One turn moves each row of this set onto another row. After a few examples, where does it send each row asked below?
vuz: [ 0.50 -1.19 -5.88 -3.38 -3.33  0.67 -1.09  1.29 -1.76 -0.34  0.62  2.10
  1.94 -4.34 -2.30 -2.24  1.45]
Vibo: [ 0.08 -0.02 -1.79  1.64  0.75  1.51  2.08 -1.23  2.43  0.64 -0.40  2.02
 -5.37 -0.38 -0.53 -2.81 -1.34]
Mibe: [ 1.85  0.36  4.31 -2.21  0.27  2.27 -3.89 -0.51 -3.25 -2.70 -1.77  0.34
 -1.28  0.51 -1.29  2.72  2.29]
dil: [-3.19  2.68 -0.56 -2.15 -0.27 -2.49  0.37 -1.32 -0.53  3.27 -0.94  1.23
  2.73 -0.10  3.02  3.50  0.04]
gog: [ 0.50  1.01 -3.60  2.17  1.91  0.01  1.61 -0.77  3.24  2.18 -1.44  0.10
 -2.75  0.01 -0.45 -2.92 -1.98]
dat: [ 1.83 -2.39 -1.03 -1.89 -1.80  2.31 -1.11  4.16 -0.36 -1.65  1.25  1.56
  3.15 -1.69 -1.56 -3.62  1.93]
som: [ 0.75  1.50 -0.11  1.86  0.13 -1.85  0.03 -2.33  1.95  4.36 -1.05 -0.67
 -0.50  0.72  0.68  3.82 -1.81]
pemek: [-0.51 -1.52  1.55  2.75 -0.35 -0.88  0.72 -2.01  0.00  4.38 -0.28  0.02
 -1.88 -1.54  1.36  3.16 -1.73]
Romi: [-4.01  1.65 -1.64 -0.56  0.86  1.75 -0.73 -0.15  2.06  5.66  0.76 -0.23
 -1.31  0.69  0.84 -1.78 -1.74]
pigan: [-0.13 -2.99 -1.41 -1.14 -2.69 -0.38 -2.29  3.79 -0.85  0.90  0.37  1.22
  2.37 -2.81 -0.53 -4.86  1.52]
fala: [-2.98  2.89 -3.27 -0.39 -0.20  0.13 -0.02 -0.22  3.36  5.20 -0.88  1.54
  0.52  0.90 -1.81 -1.00 -1.59]
zile: [-1.10  4.13 -0.67 -3.97  1.60  1.49 -3.85 -1.56 -4.52 -0.94  2.37 -0.28
 -0.36 -0.92 -1.29  4.86  1.53]
lum: [ 1.76 -4.43 -0.25  0.51 -2.80  1.35 -0.72  4.13  0.54 -0.13 -0.99  0.19
  0.16 -2.73 -1.92 -3.21  1.35]
monor: [ 1.76  1.32 -0.84 -0.18 -0.68 -2.45  2.87 -2.69  0.76 -1.84 -1.82  3.47
 -1.67 -1.82  2.30  2.82  0.46]
bikim: [ 0.73 -1.28 -0.39  0.31 -0.47  3.31  0.96  3.72 -2.82 -0.44  1.49  0.83
  2.16 -2.50 -4.59 -2.98  1.24]
ruzit: [-0.79  1.30 -0.66  1.47 -2.84  0.56 -0.18  4.36 -2.74 -1.14  0.11  1.67
  2.12 -2.95 -2.97 -3.91 -0.21]
Sar: [-2.80  4.32 -3.95 -3.29 -0.14 -0.28  1.61  0.07  2.35 -0.39 -0.82  2.87
 -0.70  0.45  1.21 -2.55  0.92]
Tur: [-1.78  2.23 -4.71 -1.62  1.25 -2.10  2.02 -0.76  2.93  1.04 -2.64  2.78
 -1.23 -0.41 -1.06 -2.69  1.34]
rala: [ 0.67  2.68  3.82 -2.23 -0.19  0.15 -4.60 -0.28 -2.09 -2.05  0.36 -0.39
 -1.62  1.94  1.17  1.60  3.05]
mizaf: [-0.56 -2.22 -3.60 -0.63 -1.99  0.98 -1.00  1.39 -3.11  1.83  2.12  2.19
  0.82 -4.80 -3.46 -2.83  0.08]
sug: [ 1.07  0.12  0.55 -3.68  0.17  0.03 -5.34 -2.84 -2.79  0.70  2.55  0.22
 -3.38 -0.46  1.09  2.77  3.35]
gatas: [ 1.95 -0.36  1.01 -5.49  0.58  1.54 -5.60 -2.63 -3.24 -1.16 -0.35  0.59
 -0.05 -0.47  0.61  3.20  2.18]
nunes: [ 0.59  3.80  1.56 -1.22  0.49  1.69 -2.95 -2.32 -4.44 -0.89  2.29  0.75
 -3.34 -0.77 -1.67  3.40  1.86]
teli: [-2.60  0.62 -1.29  0.58 -1.70  2.35 -0.25  4.13 -3.17  1.81 -0.15 -1.72
  2.96 -2.76 -3.61 -2.24 -0.19]
dogu: [ 2.16  1.15 -1.75  0.22  2.09 -3.76  1.96 -2.95  1.05  0.01 -2.85  0.84
 -2.25 -0.44  2.00  2.60  1.26]
Sok: [ 0.17 -1.56 -3.76 -2.39 -0.25  2.18 -1.12  2.00 -2.99  1.50  3.04  0.74
  3.06 -4.06 -2.76 -2.66  1.24]
ligi: [ 0.16  0.98  2.13 -2.79  1.46  2.82 -3.85 -2.84 -5.64  0.31  0.37 -1.25
 -1.77 -1.44 -2.38  3.89  1.03]
tipa: [-1.70  2.84 -1.43 -2.30  0.07 -3.65  0.91 -2.97  1.26  3.08 -1.69  2.12
  0.82  0.11  0.05  4.30  1.42]
Zame: [ 3.01 -1.11  0.03 -3.83 -0.03  0.66 -4.69 -1.47 -0.36 -2.67  1.36  1.31
 -3.14 -0.16  0.24  3.09  3.11]
dabo: [ 0.19  0.66  4.42 -0.41  1.86  1.19 -3.88  0.61 -1.81 -0.65  0.16 -1.89
 -2.09  1.31 -1.15  3.62  2.19]

dil moves to Romi
Tur moves to tipa
And these:
dat moves to gatas
teli moves to dabo
sug moves to mizaf

One turn moves each row of this set onto another row. After a few examples, where does it send each row asked below?
tufo: [-3.96 -0.69  0.30 -0.24 -1.83 -0.99  1.26  0.34 -0.41  0.15 -0.73 -2.72
 -4.64 -2.59 -1.21 -1.60 -1.17 -0.02 -4.40  0.83  2.45  1.77 -0.02  2.97
 -4.76  0.01]
nugu: [-1.38  0.84 -1.61 -0.14 -1.86  0.20  0.34  1.95 -3.58 -1.08  0.60 -0.58
 -2.70 -1.89  0.17 -5.83 -1.38 -2.53 -0.10  0.67  1.23  2.49 -1.05  2.12
 -2.40  2.41]
Vupok: [-1.96  2.11  2.79  1.09  1.44 -0.42 -1.24 -2.08  2.57 -3.69 -0.84 -0.36
  2.79  1.45  4.62  0.78  5.64 -0.53  0.09 -1.76  3.91 -0.84  1.24 -1.19
  1.12  2.14]
vabep: [-1.80  0.22 -0.57 -2.81 -0.95 -2.94 -0.20  1.09 -1.48  1.20  0.84  1.51
 -3.51 -3.65 -0.87 -4.77 -1.65  0.15 -1.55  1.37  1.15  0.64  1.63  1.12
 -4.43  1.54]
Kiziz: [-1.17  2.75 -1.27 -5.18 -1.39  1.57  0.63 -1.34  0.46 -2.84 -2.34 -0.50
  3.31 -0.80 -1.17 -2.29 -3.69 -2.28 -0.70 -1.38  0.65 -1.24  2.67  1.85
 -0.45 -4.75]
roru: [-0.45  1.62 -0.54 -3.89 -1.01 -2.41 -2.62  0.53 -1.10  1.97  0.36  3.05
 -1.09 -0.42 -2.74 -1.17 -2.28  2.79 -4.11  2.75  1.66 -2.84  2.39  1.32
 -2.46 -1.05]
dul: [-0.38 -1.56  2.44  2.68 -3.97  1.83  0.68 -1.19  2.80  0.16  0.06 -2.19
  5.75 -0.02  4.70  1.08  3.02 -1.05 -0.92  0.70 -1.90  2.32 -1.37  0.47
  1.45 -1.71]
bil: [ 1.02  1.55  2.74  1.40  0.65 -0.71 -2.38  1.16 -3.77  0.09 -1.91  0.85
  1.62 -1.77 -2.90  1.10  0.27  0.02 -5.34  1.66  1.10 -3.03  5.23  0.61
 -0.91 -2.54]
Zuzi: [-4.98  0.38 -0.82 -2.06  1.22 -1.63 -0.90  2.80 -0.11  0.33  0.34  1.01
 -1.91 -0.39  1.06 -3.63 -0.88  0.52 -4.61 -0.34 -1.25  4.70  1.10  3.08
 -3.39 -0.95]
Duzo: [-2.79  0.10 -0.79 -0.24 -0.73 -1.06  0.77 -1.18 -3.24 -1.73  0.38 -2.80
 -2.92 -4.49  1.97 -4.83 -2.00 -1.86 -0.05  0.68 -0.56  0.43  2.25  0.12
 -2.35  0.91]
rigo: [-2.52 -4.15  1.52  1.21 -2.41  1.93 -0.68  0.64  1.73  0.34  0.27 -1.85
  4.39  0.21  3.91  0.87  1.46 -1.20  1.97  2.47 -1.89  3.22 -1.63  1.05
  0.94 -1.90]
Gika: [-0.77 -1.76  1.47  1.50 -3.89  2.49  0.14 -1.58  4.05  0.76  2.88 -3.27
  5.21 -0.58  4.49  0.57  0.13  0.36  0.15  1.50  0.50  2.18 -1.35  1.12
  1.97 -0.66]
papep: [-0.93  2.89 -0.32 -0.50  0.30 -0.20 -3.87 -2.27 -2.56 -0.99  0.30  1.35
 -1.42 -0.57 -0.35  0.60 -3.45  2.82 -3.67  3.14  0.71 -3.92  3.75 -1.45
 -0.81 -1.91]
fomo: [-0.92 -0.07  3.42  2.27  0.93 -0.69 -2.52 -2.72  4.43 -3.05  1.27  1.65
  3.43  1.31  4.00  1.70  4.83  0.58 -1.88  0.36  3.57 -1.03  1.82 -2.89
 -0.55  0.89]
Kugup: [-2.90  1.21 -3.24 -2.30 -1.94 -2.19  2.95  0.40 -0.63  1.20 -0.43  3.52
  2.42  0.38 -3.27 -1.35 -1.51  0.91 -3.11 -2.88  2.59 -0.48  1.18  3.75
 -2.42 -2.78]
puz: [ 0.76  0.53 -0.97  2.06 -1.80  1.51  2.45  0.09  1.40 -2.03  0.14 -0.20
 -0.01  4.31  2.06  1.09  2.18  2.50  2.46 -1.93 -0.57 -0.12 -1.61 -3.06
  3.43 -1.31]
reme: [ 1.53  0.20 -1.67  2.80 -0.51  2.18  0.44 -0.89  3.18 -1.92 -0.05  2.95
  1.81  3.92  1.52  2.14  3.73  1.68  1.44 -1.52 -2.33 -1.37 -0.72 -1.60
  2.72 -1.41]
bovu: [ 0.10 -0.63  1.17  1.80 -0.69  2.90  2.26 -0.26  5.22 -2.62  0.79  2.70
  1.99  3.86  0.66  1.20  0.02  1.91  2.42 -2.93 -0.53 -0.73  0.22 -1.30
  3.12  0.55]
Bibis: [-2.24 -0.43  4.06  3.24  0.80 -2.35 -3.14 -2.04  2.94 -1.85  1.75 -1.82
  2.85  0.80  2.28  2.38  3.71 -0.39  1.27  1.00  1.98 -1.41  1.72 -2.22
 -1.01  2.53]
Kisoz: [ 1.33 -1.79 -0.94  0.67 -1.02  1.60  2.58  0.06  4.03 -2.52  0.51  2.04
  2.03  4.50  1.41  0.54  2.66  1.12  2.38 -2.19 -0.41 -0.13 -1.36 -3.43
  2.06 -2.38]
Muli: [-1.93  3.63 -0.28 -3.09 -0.44 -3.44  0.83  2.06  1.83  0.23  0.60 -0.67
  0.69  2.03 -3.37 -1.60 -2.62  1.55 -4.45 -3.06 -0.79  1.81  1.07  0.02
 -3.34 -2.49]
mapu: [-2.09 -3.66  3.35  2.62 -3.13  3.01  1.45  0.15  2.99  0.09  1.38 -0.93
  3.85  0.45  4.66 -0.09  0.37  0.48 -0.03  0.85 -1.72  1.94 -0.69  1.17
  2.73  0.72]
mavu: [ 1.45  1.68  1.83 -2.80  2.80 -3.84 -3.69 -1.12 -0.66 -1.38 -0.63  2.36
  0.03 -1.83 -1.24  0.52 -0.39 -0.32 -3.86  3.65  1.02 -3.82  2.46  0.45
 -0.96 -2.69]
dozi: [-0.23  0.54 -0.60  1.96 -0.32  1.78 -0.53 -0.53  3.87 -2.53  0.87  2.10
  1.86  3.95 -0.84  3.23  0.72  1.80  4.13 -1.20 -0.38  0.05 -0.45 -2.89
  0.50 -1.98]
muri: [-1.82 -0.39  5.30  2.96  0.17  0.31 -1.07 -1.90  4.42 -2.22  1.87  0.34
  3.68  0.58  3.43  1.44  2.29  0.75 -0.92 -0.30  2.16 -1.76  2.00 -1.00
  1.58  3.97]
lut: [-1.99 -1.76  3.09  3.80 -0.73 -0.54 -4.49 -2.53  3.22 -3.16  2.07 -0.73
  1.05 -1.83  4.13 -1.21  4.04 -0.23 -0.89  0.15  3.45 -0.47  0.91 -0.98
 -0.84  2.41]
zuves: [ 1.77 -1.09 -2.81  1.19 -0.53  2.44  1.07 -1.06  3.84 -1.35  2.39  1.09
  1.61  3.37  1.64  1.94  1.23  2.52  3.40 -0.68 -0.17 -1.91 -0.48 -0.95
  3.34 -0.64]
sugo: [ 2.47  2.45 -0.46 -3.82 -1.21 -2.17  2.40  0.08  1.50 -2.45 -1.37  0.32
  0.73 -2.09 -3.62 -2.39 -2.58 -2.15  0.37 -0.66 -0.41  0.28 -0.31  0.08
 -1.63 -4.97]
per: [ 1.61 -1.28 -1.25  1.33 -0.45  1.10 -2.50 -1.03  3.95 -3.24  1.41  2.56
  0.92  4.15  0.08  0.89  2.53  2.24  1.09 -2.33  0.85 -3.81 -0.01 -1.92
  2.95 -2.09]
luvu: [-0.73 -0.56  0.58  0.40 -0.54 -2.17 -0.92  0.37 -1.60 -0.90  0.11  0.36
 -3.24 -6.05  1.37 -2.97 -2.00 -1.31 -2.21  4.07 -0.85  3.24 -0.14  1.41
 -2.68 -1.99]
nud: [-2.72  0.33 -0.25 -1.85  1.73 -1.34 -1.86 -0.27 -0.26 -0.75 -1.67  0.87
 -3.81  0.84 -2.56  1.47 -0.04  1.43 -5.83  1.53  3.43 -2.92  2.02  3.10
 -2.71 -0.90]
Vok: [-0.89  1.44  2.59  4.32  0.74 -0.43 -1.94 -2.99  4.03 -3.24  0.84  0.42
  2.71 -0.79  4.27  1.11  5.47 -0.50 -0.46 -0.87  1.28  0.05  1.11 -1.76
 -0.56  2.57]
toko: [-1.35  0.13 -0.65 -4.49 -1.93 -1.17  3.19  0.74  0.72 -0.19 -2.38 -2.50
 -1.26  1.27 -4.57 -0.21 -1.64 -0.64 -3.43 -1.18  1.64 -1.66  0.18  3.46
 -2.43 -3.06]
kub: [ 0.82  4.82 -0.94 -4.27 -1.49  0.62 -0.67  0.31 -0.13 -1.63 -0.67  0.05
  3.55  1.68 -3.91 -2.68 -2.60 -2.31 -1.46 -1.35  3.56 -0.60  0.50  2.28
 -1.90 -1.62]
mokik: [-2.00 -0.31  2.81  2.77 -3.99  2.82 -0.90 -0.78  1.29 -0.23 -0.23 -2.32
  4.04  1.00  5.96  1.41  1.14  0.98 -2.42  1.68  0.76  3.07 -1.75  0.13
  2.26 -2.05]
gimo: [-0.09 -3.81  0.78  1.08 -5.88  2.53 -0.22 -0.24  2.99 -0.34  1.03 -2.86
  3.95  0.19  2.64 -1.93  0.58 -0.56  0.03 -0.61 -0.43  1.83 -2.52  0.55
  1.89 -3.80]
niza: [ 1.21  3.04  1.28 -0.52 -0.77  0.72  2.38  1.78 -0.31 -2.35 -2.79  0.40
  1.38 -2.42 -4.73 -1.65 -0.76 -2.59 -0.55 -3.47  1.25  0.79  4.13  0.91
 -2.32 -3.59]
lanar: [-0.85 -3.34  2.82  2.86 -3.75  1.49  0.84  0.04  2.49  0.09  1.43 -1.64
  3.10 -0.04  5.56 -0.07  2.13  0.24 -1.24  2.20 -0.24  3.50 -1.97 -1.23
  0.69 -1.43]
zepe: [-3.22  2.02 -1.20  0.61 -0.55 -4.64  0.13 -0.55 -2.29  1.96  1.27  3.03
  0.47 -0.63 -2.06 -0.28 -0.54  2.67 -5.37 -0.01  3.45 -2.46  2.63  1.89
 -3.31  0.33]
Pilir: [-2.16  0.65  0.93 -3.00  2.72 -5.00 -1.85  1.49 -1.12  1.41  0.80 -0.71
 -0.24  1.93 -0.86 -1.40  0.31  1.64 -6.07  0.35 -1.05 -1.70  2.99  1.10
 -2.02 -0.19]
lukog: [-1.03  0.30  1.08  2.12  1.56  0.44 -2.15 -3.08  5.09 -2.68  3.02 -0.19
  2.15 -0.52  4.46  1.17  3.56  0.14  0.99 -0.03  3.78 -0.78  1.70 -0.13
  0.63  3.16]
zovo: [-1.11  1.80 -0.62 -6.20 -2.46 -1.97  0.78  0.88  1.11  1.03 -0.69  1.15
  1.79 -1.66 -3.22 -3.88 -2.50 -1.62 -2.14 -0.50  1.97  0.19  1.61  2.89
 -3.47 -2.51]
rabi: [-4.09 -1.24 -1.56 -0.50 -2.12 -4.05  2.62  0.39 -3.13  2.25  0.50  0.66
  0.27 -2.45 -0.29 -3.43  0.08  0.04 -3.57 -0.55  1.66  0.90  1.12  3.58
 -3.58  0.39]
tisis: [-0.17 -0.80  0.59  3.09 -0.45  0.84  0.83  2.77 -4.39 -0.10 -1.62  0.58
 -2.77 -4.47 -0.93 -2.46  0.33 -1.07 -1.70  0.79 -0.87  1.99  3.16  1.13
 -1.98 -1.21]
Rof: [ 0.21  2.48  0.50 -0.38 -0.31 -0.65 -4.84  0.49 -4.20  1.06  0.80  0.86
  0.30  0.77 -1.43 -0.71 -1.77  1.06 -4.95  4.51  2.34 -3.15  1.01  1.19
 -0.45  1.49]

mavu moves to sugo
lanar moves to fomo
Zuzi moves to Pilir
And these:
reme moves to dul
puz moves to mokik
Rof moves to kub
zuves moves to Gika
Kiziz moves to Duzo
rabi moves to zepe
gimo moves to lut
dozi moves to rigo
toko moves to tufo
muri moves to bovu
bil moves to niza
vabep moves to roru

